[[  0   1  -5   1   0   4  -1   0   0   1   0]
 [  1   2   2   2  -2  -3  -2  -2   1   1   1]
 [ -8  42  -4  45 -36  -7 -51 -42  11  -7   3]
 [-33  -2 -50  -2  -1  64  -5  -3 -10  -2 -19]]
->
[[-33  -2 -50  -2  -1  64  -5  -3 -10  -2 -19]
 [  0   1  -5   1   0   4  -1   0   0   1   0]
 [  1   2   2   2  -2  -3  -2  -2   1   1   1]
 [ -8  42  -4  45 -36  -7 -51 -42  11  -7   3]]

[[-60  16 -17  19  28  -4  31  18 -16   2  -6  -3]
 [-33 -33  38  -9  17 -26  -3  -9 -21   5  13 -28]
 [-11 -39 -11   2 -26  16  -6  15 -58 -29 -49   1]
 [  7 -46 -20 -24   9  30   5 -20   1 -39 -22 -26]
 [-28  -4 -14  21 -29 -33  19  19  -4  36 -21 -27]
 [-49   1 -14  -3 -72  16  -5  39 -44  11   2 -24]
 [ 19  12 -16 -51  -5   8  28 -28   0 -20  26   4]
 [ 43 -12  11 -44  19   5 -14 -11  -5 -16 -17  13]]
->
[[ 43 -12  11 -44  19   5 -14 -11  -5 -16 -17  13]
 [-60  16 -17  19  28  -4  31  18 -16   2  -6  -3]
 [-33 -33  38  -9  17 -26  -3  -9 -21   5  13 -28]
 [-11 -39 -11   2 -26  16  -6  15 -58 -29 -49   1]
 [  7 -46 -20 -24   9  30   5 -20   1 -39 -22 -26]
 [-28  -4 -14  21 -29 -33  19  19  -4  36 -21 -27]
 [-49   1 -14  -3 -72  16  -5  39 -44  11   2 -24]
 [ 19  12 -16 -51  -5   8  28 -28   0 -20  26   4]]

[[55 58 58]
 [55 54 54]
 [48 58 58]
 [52 58 58]
 [58 50 50]
 [47 58 58]]
->
[[47 58 58]
 [55 58 58]
 [55 54 54]
 [48 58 58]
 [52 58 58]
 [58 50 50]]

[[ 24  16 -18 -15 -25 -13 -38  30  21 -38   1  12   9]
 [ 34  -4 -20 -16 -30  31 -17  40  49 -33   5 -14  12]
 [ 21  22 -15  -9 -24 -23 -39  28  12 -34   1  11   8]
 [ 17  20   5  25 -20 -18 -10  27  -7  18 -14 -33   6]
 [ 28   9 -16 -10 -26  -4 -28  33  21 -29   3  -4   8]
 [ 39 -10   9  31 -27  70  55  48  16  59 -16 -69   8]]
->
[[ 39 -10   9  31 -27  70  55  48  16  59 -16 -69   8]
 [ 24  16 -18 -15 -25 -13 -38  30  21 -38   1  12   9]
 [ 34  -4 -20 -16 -30  31 -17  40  49 -33   5 -14  12]
 [ 21  22 -15  -9 -24 -23 -39  28  12 -34   1  11   8]
 [ 17  20   5  25 -20 -18 -10  27  -7  18 -14 -33   6]
 [ 28   9 -16 -10 -26  -4 -28  33  21 -29   3  -4   8]]

[[ 19   1  67  -9 -15]
 [ 24   9 -42  19  44]
 [ 30   2 -33  -6 -60]
 [-12   8  41   5 -35]
 [  3 -27  -5  16 -26]]
->
[[  3 -27  -5  16 -26]
 [ 19   1  67  -9 -15]
 [ 24   9 -42  19  44]
 [ 30   2 -33  -6 -60]
 [-12   8  41   5 -35]]

[[-29 -35  14  52  34  27 -11  16]
 [-14 -13  19   5 -29   1  63 -57]
 [ 49  10 -15  12 -11 -18 -40  -7]]
->
[[ 49  10 -15  12 -11 -18 -40  -7]
 [-29 -35  14  52  34  27 -11  16]
 [-14 -13  19   5 -29   1  63 -57]]

[[-15  40]
 [ -2   1]
 [-10  28]
 [-57   9]
 [-12  67]
 [-54   1]
 [ 47  -6]
 [ 36 -67]
 [ 58   2]
 [ 40   1]
 [-12   1]
 [ 11  12]]
->
[[ 11  12]
 [-15  40]
 [ -2   1]
 [-10  28]
 [-57   9]
 [-12  67]
 [-54   1]
 [ 47  -6]
 [ 36 -67]
 [ 58   2]
 [ 40   1]
 [-12   1]]

[[ -7   0 -11   8   0   5 -10   3  12]
 [  2  -7  15   4 -13 -12   5  -2  -8]
 [ 12 -15 -45   4  -9  61  -3 -26  40]]
->
[[ 12 -15 -45   4  -9  61  -3 -26  40]
 [ -7   0 -11   8   0   5 -10   3  12]
 [  2  -7  15   4 -13 -12   5  -2  -8]]

[[ 12  15  24  -2   3   6]
 [-48   9 -25  -4 -17 -15]
 [ 57  -4  48  11  12   0]
 [-29  14 -32 -32   9 -21]
 [-12 -10   1  22 -11 -21]
 [ 22  -9   4   1   5   7]
 [-40   4 -39  -1  -8   8]
 [ 20  -5  16   6   0  17]]
->
[[ 20  -5  16   6   0  17]
 [ 12  15  24  -2   3   6]
 [-48   9 -25  -4 -17 -15]
 [ 57  -4  48  11  12   0]
 [-29  14 -32 -32   9 -21]
 [-12 -10   1  22 -11 -21]
 [ 22  -9   4   1   5   7]
 [-40   4 -39  -1  -8   8]]
